M: rows in a few groups, each row roughly a mix of its group's directions (some rows in no group):
M (104 x 10):
[[ -7  32   4  24  43 -37 -19  -4   0 -10]
 [ 10  17 -24   0  18  20  49  22  17 -22]
 [ -7 -18 -29  36   3 -25 -41   1   7 -23]
 [ -2  -4  -3 -30 -28  50  12  13  28 -10]
 [-18  -4   6 -37 -14  43  26  21  19   7]
 [-11  29  33 -26   0 -24 -28  32  13  -4]
 [ 34   3  14 -13  29  36  18  24  26  -7]
 [-20  21 -11  -2  15   4  30  53  19   2]
 [ 21 -31 -22 -40  23  16 -13  30   5  -5]
 [-11  36 -22  24  15 -20 -39  10  -8  23]
 [ 13   9  23  -9  32  10  13   9  40 -39]
 [  2   9  55  -5   0  -3 -34  -4  27 -16]
 [-21  20   7  12  45 -40 -14 -16  14   3]
 [-34  18 -26  25  -2 -35 -33  -6   1 -14]
 [ -1  -6  26   9  25  16  28 -13  44 -28]
 [ -8  14  27  24 -38 -23  24 -28 -20  -7]
 [-16  -9 -24   6  -2 -23 -47  20  -6 -35]
 [-15 -18  52 -10  21 -13  12  -5  25 -25]
 [ -5   5  16 -12   1  21  45  16  -7  46]
 [  7  -8 -34  15 -10  41  42  -6 -15  -5]
 [ 45 -23  14 -11  26  -8  23 -23  24   3]
 [  4 -50  -7 -19 -27  18  22 -15   2  25]
 [-34  28   0  20 -22   3 -29 -13  15 -36]
 [  8  16 -24 -22   6  12  51  34   1   4]
 [-23  25  13  21 -36   0  27 -36 -11 -11]
 [ 27 -21  24  -5  -1  -9  38  13 -16  41]
 [  5  12  36 -21  28  10  20  30  36   4]
 [-16  21  16  25  -5  20  37 -13  11  41]
 [-34   1   5 -34  -9  29  20  25  32   3]
 [-43  -4  18   3   9 -40 -26   6 -12 -25]
 [ 24 -33 -30  15   1   6  20 -36 -28  -6]
 [-26  33  33 -21 -11  -6 -26  32  13  -2]
 [-33   7  22  34 -28 -26  19 -18 -20   5]
 [ -6 -10  35   5  13  15  24  -8  17 -51]
 [-15  25  18  41 -34 -25  14 -12 -18   5]
 [  1 -12 -13 -27 -11 -29  -1  16 -34  44]
 [ 16  27  -4 -20 -45  13   6   6 -17 -37]
 [ 27  11 -48   4   4 -26 -22  11 -20  23]
 [ 26  27   0 -25  25  -6  29  25  30 -17]
 [  3 -14  29   0 -18 -10 -45 -42 -11   0]
 [ 41   4  20   1  35   9   2  20  39  -2]
 [-50  33   8 -33  -7 -14  -3  14  11   9]
 [-33 -11 -52  20 -13 -10 -15   3 -21  -7]
 [-37  36  28 -26   0  -5  -5  15  25 -18]
 [-15  36  -1  20  39 -32 -20  -6 -18   8]
 [ -6 -20   1 -28 -46  38  20  -2   3 -11]
 [ 26 -28 -42  20  -3   6  12 -21 -29  17]
 [-21 -20  21   0  24  26  19 -13  33  35]
 [ 32 -22 -18  -8   6  16  48 -26 -10  -9]
 [ 33  34 -33   0  12 -22  -8  -9 -33 -13]
 [ 14 -20 -20 -44   6  30   7  39  -2   3]
 [  4  17  19 -24  16  28   4  -4  51 -22]
 [ -6 -32  -7  31  32 -35  -9 -29  -3  10]
 [-10 -41  17  14 -10  26   0   9  46  11]
 [-18 -10  37  -6  14  -7  35  -4 -10  43]
 [-19   6  28  34  -7 -36   6 -39 -12   0]
 [-28 -22  -5  14  49  -3 -11 -12  20  27]
 [ 21 -28 -27  23  -2  32  36 -19 -14   0]
 [-13 -29 -21  17 -16 -31  -7 -25 -32  26]
 [-27 -22  17  19 -18 -11 -43 -23 -25   0]
 [ -5 -54  17   6 -17  21   9   6  35   5]
 [ 15  37  -3  12  -9 -41  -8   8 -41  -4]
 [-45  34   1   8   0 -15 -38   6  19  -3]
 [-32 -22  20  26   6  13 -13 -11  47   9]
 [-30 -22 -13  42  -1  -6 -33  13  28  -2]
 [-28 -39  -2  18 -17  24  26  18  16  26]
 [-17  36  -8  16  52 -20 -11   8  -8  -8]
 [  7 -51 -13 -14 -23  21  20 -21  18 -16]
 [-44  21  -4  16  14 -43 -16   4   9 -18]
 [ 29 -33   1 -16 -40  31   8 -19  13  -1]
 [ 12 -32  -6 -23 -38  39  20   4   0  15]
 [-17 -22  10  13  50 -14 -17 -12  21  27]
 [-30  32  25 -44 -22   2   2  12  -7 -16]
 [  5   6  14 -12 -45  22  30 -27  -1 -29]
 [-16 -25  35  11  21  -9  -9  20  25  39]
 [ 30  18   8  -3  50  26  11  18  13 -16]
 [ 17  27 -10 -10   2  25  33  47  11  -7]
 [-22   5   3 -31 -13  31  14  36  27  22]
 [-32  26  28 -23 -11  -6  -8  43  -4 -16]
 [ 40 -19  21 -18  19  32  33   1  -5  10]
 [ 26   7  14 -13  31  29   8 -13  36 -30]
 [  4  10 -46   0  -7 -27 -24   8 -30  28]
 [ 12 -26 -17 -40  21  18  -5  42   0   9]
 [ 16  -9   9  28  28 -45  -3 -24 -27  -6]
 [-24  43   7   9  26 -27 -18  15 -10  27]
 [-48   4  27  10 -16   9 -12  40 -10  -9]
 [  0   6  19  22  38  49  12  -5  -2  21]
 [ -3 -39 -20 -21 -24  26   9  -6  24  32]
 [-33 -22 -12  19  45 -12 -13  -1   9  29]
 [  2  21   9  24  17 -39 -21 -34 -22 -17]
 [ -7  20 -25   0  19  14  47  30  15 -21]
 [-30  25 -30  24  -1 -22 -35  21  11 -10]
 [ 40 -22  12 -19   6  37  25 -20  -9  15]
 [-11  21 -18 -16  13  16  53  23  20  -8]
 [ 21 -16 -39 -14  33  20 -14  30  13  14]
 [ 14 -47 -22  -7 -40  25  14  -4  -4  -2]
 [ 27  48   5 -11   1  -4  -4  14  25  36]
 [-28   3  28   0  -3 -21 -24  13 -21 -47]
 [ 10 -14   9 -19 -43  -6 -12   7  -8 -50]
 [-16  -2   4 -37 -15  37  12   7  32  28]
 [ 25  31   1 -24   3 -24   8 -23 -41 -19]
 [ 25 -19 -23  -9  49  13 -16   6  23  19]
 [-41  -1  30 -28 -13  -3  12  34  -5  23]
 [ -1  34  27 -13  -1 -11 -36  30  29  12]]

one row of each group, then the others: which group is each in?
[-13 -13   9  21  44 -10  -9   5  18  45] => (105)
[-12  43  11 -24  11 -29 -26   4  23 -23] => (69)
[ 14 -12 -15  37  -9 -38 -18  -8 -39   0] => (121)

[  7 -37  -4 -15 -42  17   6 -39   5  -2] => (121)
[ -9  51  13  16  29 -27 -26   2  -5  -3] => (121)
[ 22 -30   5 -23 -32  41  25   5   3   3] => (121)
[ 43 -19  17 -19 -11  35  17  -9  -3  28] => (121)
[  3  21 -42 -21  -5 -17   1  20 -12  43] => (69)
[-15 -18   6  -4 -20 -14 -30 -50 -24   9] => (69)
[ 13 -37  -1 -15 -54  21  10 -10   8   3] => (121)
[ -9  43  20  11  38 -26  -8  -6 -26  -2] => (121)
[ 15 -15  -2  10  -1  29  17 -21  30  48] => (69)
[ -4 -27 -11  25  38   3   8   0  18  46] => (105)
[ -1 -33  13   5  -5 -29 -34 -39 -22  10] => (69)
